Where one turn sends some rows of the set: a few examples, then the rows asked:
lazu: [  5.6  15.1 -15.1   1.8  -7.7  12.9  13.2  -7.1  15.6  11.5  10.3   9.9
 -23.2  -5.9  33.5  -3.0  20.7  18.9   9.5   6.6]
von: [  6.8  14.4 -21.3  -2.0  -2.3   7.4  13.4  -4.0  10.1  10.4   5.4   4.3
 -20.5  -0.3  29.6  -8.8  18.3  11.0   8.7   6.7]
Rogun: [-16.3   5.0  -5.6  -4.8  -3.9   8.7 -18.9   7.8  29.2   9.6   2.8  16.5
 -18.0   9.3   6.6 -12.5  16.6  17.4   4.8  -2.3]
Bur: [  4.0  12.3  -0.1  22.7  -0.5   5.7  -8.8  -1.5   5.8  13.7  14.2   6.6
 -10.5  -1.0  -6.6   2.4  25.6   4.6   0.7  10.6]
sovem: [-11.9  15.9   3.7  -1.6  -5.5   5.7 -19.3  -0.9  24.5  13.1   9.4   9.0
 -17.7   4.2  19.3  11.5  28.5  -8.3  -5.0  18.0]
tapif: [ -7.8   3.6  -3.4 -12.2  -1.8   4.1 -23.7   3.0  30.4   4.9   0.9  17.8
 -16.8  -0.6   5.1  -7.8  15.3  15.2   3.0   3.5]
rimi: [-13.2   7.2  -4.3 -11.6  -2.9   8.4 -24.6  -4.5  29.8   4.6   6.8  22.2
 -18.6   0.6   8.4  -5.8  17.7  16.3   4.2  -1.1]
tov: [-10.9   6.9 -14.7   1.0   2.3  15.0   2.4  10.9  30.4  13.3  13.2  17.3
 -20.0  -2.5  27.4  -1.3   7.2   5.1 -13.4  17.3]
Dem: [-1.3 14.1 -0.2  4.7  2.8  9.7 16.3  1.0 16.5  1.7  9.2 26.5 -8.4  3.1
 10.8 21.1 24.2 -1.2 -4.3  8.6]
ded: [-13.5   7.0 -10.1 -12.3  -1.9   9.3 -19.8  -1.7  25.0   4.9  -0.1  17.8
 -17.7   5.8   2.6  -1.2  11.5  20.2   8.5   2.1]
Sot: [-12.3   5.2 -18.5  -2.3  -2.5  13.5   8.2  11.3  31.2  11.7  10.2  17.1
 -16.1   2.2  21.7  -1.5   8.5   6.6 -11.0  20.2]
Ruva: [  5.7  18.0  -8.2   1.8  -5.9  11.5  17.0  -6.6  18.4  10.4   9.5  15.0
 -19.1  -1.2  33.1  -5.1  24.4  18.6   5.6   3.2]
Fani: [  1.1  12.8  -9.4  16.1  -3.1   1.5  -7.6  -3.9   2.7   7.7  22.9   6.4
 -16.9  -1.1  -8.2   6.8  17.4   9.7   1.4  15.2]
defu: [  2.0  10.8  -9.0  18.6   4.2  10.4  -7.4  -8.1   7.7   5.4  21.5   6.4
 -15.7  -8.2  -7.3   7.6  23.2   3.8  -0.7  10.7]
Kir: [-12.6  15.0   2.2  -4.0 -11.9   2.9 -16.7   4.8  22.3  12.2   9.6  10.2
 -14.6   6.0  13.4   9.5  30.1  -7.0  -4.5  21.5]
Tanaz: [ -5.7  14.9   0.8   4.3   5.2  11.0  15.3  -0.6  15.2   2.7  13.0  27.0
 -13.8   4.6  22.0  17.1  20.6   4.0 -10.9   4.4]
bep: [  6.6  13.2 -16.5  -2.0  -4.9   5.9  17.2  -0.1  16.2   8.1   6.5  10.4
 -22.7  -4.3  31.3  -4.5  22.1  15.8   9.5   2.4]
Bop: [  6.7  10.6  -8.2  17.2   3.7  -0.5  -4.9  -7.3   9.0   5.2  18.1   2.7
 -13.3  -4.3  -6.6   6.8  24.8   1.0   0.3  12.4]
Lav: [ -6.5   7.3   0.0 -15.1  -4.1   4.3 -21.2   2.0  23.5   0.2   1.4  15.3
 -19.8   7.4   8.4  -7.7  14.2  13.5   8.3   0.5]
las: [ 6.9  6.8 -0.8 20.6 -7.5  4.7 -3.2 -3.2  6.0  5.8 19.0  5.5 -8.7  0.9
 -3.9  6.2 21.5 11.1  6.8 12.9]
funud: [ -2.2  14.6   1.9   8.3   7.9  11.1  12.9  -0.7  18.8   0.2  14.1  24.4
 -15.1   1.9  15.1  22.2  21.0  -0.9  -5.5   3.9]
Fek: [  2.5  14.0  -2.7  19.7   1.7  11.9  -6.8  -5.0   9.6   7.7  19.8  -0.4
 -15.1  -4.1  -4.8   4.5  28.1   2.8  -2.4  14.7]
meput: [  1.5  11.3 -20.4   2.3  -7.1   4.4  12.7  -5.0  12.7  14.1   8.8  19.4
  -9.2  -0.6  28.7  -9.9  22.2  18.6   7.9  -0.1]
gevoz: [  8.5  10.2  -6.9  14.5   6.8   1.1  -6.0  -6.2   4.5   3.6  17.6  10.2
 -11.2  -2.0  -8.6   0.7  15.9   2.7  -1.9  10.5]
lasu: [-11.8  15.5   6.6   2.6  -5.8   7.4 -13.2  -1.4  18.4  11.0  11.6   5.0
 -16.8   8.1  17.2  15.9  28.3  -4.8  -8.5  20.6]
fetig: [-17.3   6.2 -13.9  -2.4   3.4  18.1  -3.3   9.8  27.4  13.7   8.3  15.1
 -17.2   1.4  22.9  -0.1  10.0   5.6 -17.5  17.9]
rumu: [-15.2   1.6 -11.3  -6.6  -4.4  13.0 -22.2   5.1  23.5   6.3  -0.5  10.7
 -11.5   4.2   2.4  -6.7  20.5  13.7  10.1   0.5]
guke: [-15.8   7.2  -5.6  -8.5   1.9  13.2 -21.3   0.6  32.4   6.1   6.2  20.2
 -16.3   2.7   5.6 -11.5  18.9  15.1  -2.5  -0.3]
bova: [  4.2  19.1 -19.2  -2.5  -7.5   6.5  11.3  -5.6   5.5  15.4   4.4  15.4
 -18.4  -4.1  28.7  -1.7  21.3  18.8   9.5   5.0]
Pudap: [  4.1  15.4 -14.9   7.6  -3.6   9.1  18.5  -6.1  16.1  15.7   3.5  12.6
 -14.8   3.9  28.4  -5.0  22.2  17.3   9.1   0.5]

Kir goes to Dem
Lav goes to gevoz
Bop goes to bep
Where do these go?
Ruva goes to guke
sovem goes to funud
rimi goes to defu
las goes to meput
ded goes to Fani
fetig goes to lasu
Rogun goes to Bur

